In the rows, zero is written as 100.
Each path below is one point turned by a fixed rotation once a step. After each direction that follows a path, write how fast that rotation turns it, in deg/step (0 if it stays still).
Each turn is a multiple of 5 degrees from 10 to 175, or 0.
path 1
94 82 100 50 117 153 115 85 94 116 95 101 81 122 84 90 83 56 80 100 100 109 94 126 87 70 76 90 122 107 97 119 119 75 132 64 119 106 114 93 73 109 105 102 91 64 91 95
97 82 115 74 118 131 109 99 82 112 71 104 87 159 87 116 85 61 76 102 87 94 96 137 114 105 72 98 119 104 83 126 125 75 101 72 98 112 123 108 56 109 112 92 75 77 106 88
112 81 110 59 117 128 107 88 90 99 112 109 78 145 77 87 64 88 91 109 94 107 83 143 99 85 66 71 100 99 84 105 112 99 99 84 85 123 130 123 57 119 117 109 88 74 104 79
108 83 98 57 144 168 106 95 106 103 93 100 82 133 75 104 79 73 91 115 106 104 76 117 93 97 84 66 119 86 96 108 117 96 123 68 111 105 100 111 76 106 110 102 82 62 104 82
108 78 96 55 109 126 103 84 81 111 95 111 90 150 82 123 90 70 78 120 111 104 89 129 109 93 68 94 119 85 98 111 144 64 114 78 108 117 107 88 65 112 114 104 87 62 106 104
113 78 112 70 108 137 110 94 90 105 91 92 76 126 77 87 76 72 68 108 94 112 102 147 90 84 59 87 97 128 77 106 128 76 122 69 94 111 123 105 62 121 108 106 87 79 95 97
93 107 123 58 131 147 113 93 82 98 100 101 74 145 74 96 85 67 80 98 87 94 76 121 112 99 85 86 122 105 79 113 116 94 112 62 99 105 112 117 59 113 98 91 84 68 99 67
98 76 93 52 113 130 115 76 84 110 95 125 92 144 89 99 70 70 98 110 103 102 84 133 103 79 75 75 125 81 109 126 112 86 105 82 107 117 129 109 65 105 117 113 87 60 101 86
120 61 97 78 132 155 101 103 110 115 80 93 84 144 82 114 83 77 87 114 94 102 91 143 93 98 64 76 106 103 92 113 131 83 111 81 103 120 113 105 72 115 123 102 77 80 117 95
117 95 118 48 119 131 99 95 94 101 117 100 76 153 64 105 84 82 72 120 107 108 86 119 107 97 74 92 102 91 74 90 135 83 112 73 90 112 102 105 56 121 103 92 86 66 103 90
97 87 100 59 111 140 118 81 71 96 92 112 84 117 79 88 72 64 77 117 110 111 84 127 91 87 75 67 116 109 94 111 119 83 131 61 110 96 112 100 62 107 106 114 91 59 83 86
101 91 104 70 126 147 112 89 81 110 85 95 82 144 94 117 93 62 85 91 81 88 82 143 106 83 72 97 130 108 96 127 130 74 112 72 108 119 120 92 73 110 111 101 88 75 112 82
106 71 119 56 113 127 108 91 109 117 100 112 82 155 75 92 71 76 81 107 96 108 101 133 106 86 70 100 102 92 79 119 111 89 97 83 89 121 132 123 59 123 109 102 78 72 105 91
100 95 108 102 94 95 95 109 102 104 98 95 99 108 95 99 99 102 96 100 98 104 108 104 98 107 97 103 89 105 88 94 100 96 95 102 95 101 103 105 92 100 104 91 97 108 99 109 -> 100
90 106 107 102 96 96 106 97 92 101 96 101 99 99 105 93 100 93 99 88 90 96 102 104 104 95 101 107 105 110 97 110 92 100 99 96 100 98 110 102 97 99 96 98 100 102 96 94 -> 70
path 2
100 101 123 99 93 89 112 75 71 101 130 95 73 123 69 127 95 84 114 49 96 69 116 88 122 117 107 114 89 65 75 104 83 108 61 118 92 100 113 99 127 105 95 108 111 94 133 142
108 115 119 110 85 95 113 70 71 101 124 95 55 127 102 108 104 98 110 59 108 76 145 89 112 128 116 91 115 60 75 103 113 94 72 103 109 118 118 93 110 105 72 109 112 89 125 140
103 124 128 96 73 105 134 78 54 104 125 106 84 120 88 124 95 74 87 67 112 69 126 99 114 110 123 95 86 74 91 89 102 120 60 117 106 113 116 114 107 102 75 109 99 85 137 131
120 106 128 103 82 98 132 89 96 99 134 87 70 121 66 122 98 81 116 70 97 62 127 102 123 120 117 93 109 74 70 119 90 124 68 122 107 111 115 96 120 100 82 112 117 93 125 142
107 107 125 98 87 78 105 89 66 97 138 99 65 123 92 108 118 87 95 61 120 65 136 94 120 110 108 113 95 67 71 100 109 99 65 108 108 116 122 105 118 104 103 120 109 83 127 150
116 111 128 110 84 103 122 76 61 114 125 113 71 116 77 97 100 98 99 79 93 75 143 93 96 123 111 98 97 61 80 89 105 126 68 121 110 110 117 112 127 104 70 101 109 89 139 132
121 112 141 87 74 88 122 86 79 104 123 80 75 110 84 107 106 87 100 78 117 70 123 114 122 116 128 79 100 73 91 110 95 117 58 125 113 138 107 107 112 104 78 114 112 87 134 143
119 106 137 104 91 87 115 101 66 106 132 95 72 116 67 112 101 80 92 83 123 63 136 88 112 111 98 108 87 72 72 109 89 125 59 110 106 101 116 96 120 95 85 123 106 93 109 151
126 110 140 102 98 84 119 83 83 103 127 112 56 108 91 92 113 89 101 75 105 83 150 110 109 121 102 104 108 70 76 101 116 114 80 136 114 110 129 113 123 109 81 116 104 80 131 145
114 103 145 88 91 83 108 74 59 114 115 96 79 104 76 100 101 93 98 72 110 80 116 103 112 119 110 100 77 63 100 94 86 115 52 130 101 119 106 113 131 109 83 106 102 87 139 143
128 105 146 104 94 91 114 81 76 108 112 81 63 111 80 106 95 93 104 85 122 78 138 94 110 131 105 86 106 65 83 116 91 113 60 112 113 114 110 88 113 100 57 118 106 96 102 148
119 116 148 93 98 84 124 85 67 102 121 108 72 106 97 116 103 68 85 75 132 84 136 105 120 113 101 110 92 82 88 99 106 108 67 132 108 101 127 111 105 106 78 127 91 81 117 149
121 96 144 99 108 88 119 71 84 109 115 101 69 105 67 112 92 86 116 65 92 88 124 100 114 129 96 110 94 69 83 105 83 118 69 141 98 93 118 105 132 111 75 106 104 94 129 144
95 103 102 90 97 93 95 101 94 98 101 99 103 98 110 101 106 95 92 95 111 100 94 106 107 93 104 103 94 103 107 96 104 92 96 101 100 108 100 105 95 102 110 105 96 94 104 102 -> 155
97 94 96 101 108 93 91 97 103 99 103 107 94 100 100 93 106 106 105 91 91 102 101 100 99 100 94 112 100 95 96 97 103 95 105 104 97 97 104 103 110 105 111 97 103 98 106 102 -> 90
